[[125 149 145 149 148 148 149 117 149 147 119]
 [127 151 144 150 151 151 151 115 151 146 119]
 [119 149 145 150 148 148 149 113 149 149 114]
 [127 151 146 151 151 151 151 118 151 149 120]]
->
[[125 149 145 149 148 148 149 117 149 147 119]
 [119 149 145 150 148 148 149 113 149 149 114]]

[[116 145 115 115 117 146 114 116 144 143 114 146 115]
 [107 150 107 107 106 150 105 106 148 149 105 149 106]
 [150 109 150 150 150 109 150 149 109 110 150 107 151]]
->
[[116 145 115 115 117 146 114 116 144 143 114 146 115]
 [150 109 150 150 150 109 150 149 109 110 150 107 151]]

[[123 146 131 110 142 139]
 [125 151 132 134 122 133]
 [124 148 146 143 140 131]
 [116 128 138 132 131 129]
 [133 109 140 135 133 140]
 [118 126 109 134 129 144]
 [136 120 120 119 140 127]
 [120 130 121 129 137 139]
 [132 134 128 121 141 136]]
->
[[123 146 131 110 142 139]
 [124 148 146 143 140 131]
 [133 109 140 135 133 140]
 [136 120 120 119 140 127]
 [132 134 128 121 141 136]]

[[140 112 141 135 122 147 142]
 [126 125 125 147 117 136 139]
 [136 134 140 148 128 148 133]
 [132 149 105 132 125 127 126]
 [135 142 131 127 138 134 138]]
->
[[140 112 141 135 122 147 142]
 [136 134 140 148 128 148 133]
 [135 142 131 127 138 134 138]]

[[127 132 125 128 128 128 129 135 128 143]
 [125 132 124 128 128 128 129 135 129 140]
 [127 132 125 128 128 128 129 135 129 145]
 [123 131 124 127 129 128 129 135 129 136]
 [104 131 129 127 128 129 128 110 128 127]
 [105 131 129 127 128 129 128 110 128 127]]
->
[[127 132 125 128 128 128 129 135 128 143]
 [127 132 125 128 128 128 129 135 129 145]
 [104 131 129 127 128 129 128 110 128 127]]

[[152 152 107 152 110 149 109 148]
 [152 152 110 146 108 149 108 145]
 [102  99 155 101 153 104 156 102]
 [104 102 149 105 147 104 148 112]
 [149 147 110 148 107 150 105 147]
 [105 105 150 108 151 104 153 108]
 [116 113 136 128 121 128 128 125]
 [154 151 106 151 108 150 107 148]]
->
[[152 152 107 152 110 149 109 148]
 [102  99 155 101 153 104 156 102]
 [149 147 110 148 107 150 105 147]
 [116 113 136 128 121 128 128 125]]

[[130 104 118 126 124]
 [131 129 131 128 133]
 [127 132 119 134 122]
 [133 130 134 123 127]
 [131 114 128 125 135]
 [114 127 142 128 128]
 [142 118 130 129 126]
 [126 141 139 127 125]
 [124 126 127 122 126]]
->
[[130 104 118 126 124]
 [127 132 119 134 122]
 [131 114 128 125 135]
 [142 118 130 129 126]
 [124 126 127 122 126]]

[[131 132 127 135 141 144 151]
 [131 140 127 127 150 153 143]
 [139 140 127 135 141 144 143]
 [131 140 127 127 150 153 151]
 [139 140 127 135 150 144 143]
 [139 132 136 135 150 144 151]
 [139 140 127 135 141 144 143]
 [131 132 127 127 141 153 143]
 [139 140 127 127 150 153 143]
 [139 140 136 135 150 153 151]
 [131 132 136 127 150 153 143]]
->
[[131 132 127 135 141 144 151]
 [139 140 127 135 141 144 143]
 [139 140 127 135 150 144 143]
 [139 140 127 135 141 144 143]
 [139 140 127 127 150 153 143]
 [131 132 136 127 150 153 143]]
---
[[137 129 118 122 150]
 [130 129 133 133 131]
 [134 115 146 127 137]
 [130 127 138 135 130]
 [126 133 135 134 127]
 [141 124 133 123 138]
 [123 121 138 127 121]]
->
[[129 118 122 150 137]
 [129 133 133 131 130]
 [115 146 127 137 134]
 [127 138 135 130 130]
 [133 135 134 127 126]
 [124 133 123 138 141]
 [121 138 127 121 123]]

[[116 137 142]
 [115 144 152]
 [119 129 129]
 [122 141 147]
 [114 123 130]
 [112 119 124]
 [116 129 127]
 [109 131 140]
 [107 120 125]
 [115 126 132]
 [115 136 141]
 [118 144 143]]
->
[[137 142 116]
 [144 152 115]
 [129 129 119]
 [141 147 122]
 [123 130 114]
 [119 124 112]
 [129 127 116]
 [131 140 109]
 [120 125 107]
 [126 132 115]
 [136 141 115]
 [144 143 118]]

[[132 129 140 128 128 134 136 127 137 141 138 112 130 126]
 [122 116 118 125 130 140 126 135 123 143 135 133 116 106]]
->
[[129 140 128 128 134 136 127 137 141 138 112 130 126 132]
 [116 118 125 130 140 126 135 123 143 135 133 116 106 122]]

[[126 131 136 143 132 132 125 131 121 126 141]
 [118 145 135 154 140 130 121 138 128 116 145]]
->
[[131 136 143 132 132 125 131 121 126 141 126]
 [145 135 154 140 130 121 138 128 116 145 118]]

[[113 133 104 124 132 129 134 125 148 124 114 118 136]
 [103 130 114 129 138 122 118 130 111 132 142 104 112]
 [120 115 102 132 143 128 120 133 124 128 134 103 130]]
->
[[133 104 124 132 129 134 125 148 124 114 118 136 113]
 [130 114 129 138 122 118 130 111 132 142 104 112 103]
 [115 102 132 143 128 120 133 124 128 134 103 130 120]]

[[123 121 150 115 129 135 137 136 132 121 131]
 [120 133 121 112 130 138 131 118 133 101 133]]
->
[[121 150 115 129 135 137 136 132 121 131 123]
 [133 121 112 130 138 131 118 133 101 133 120]]
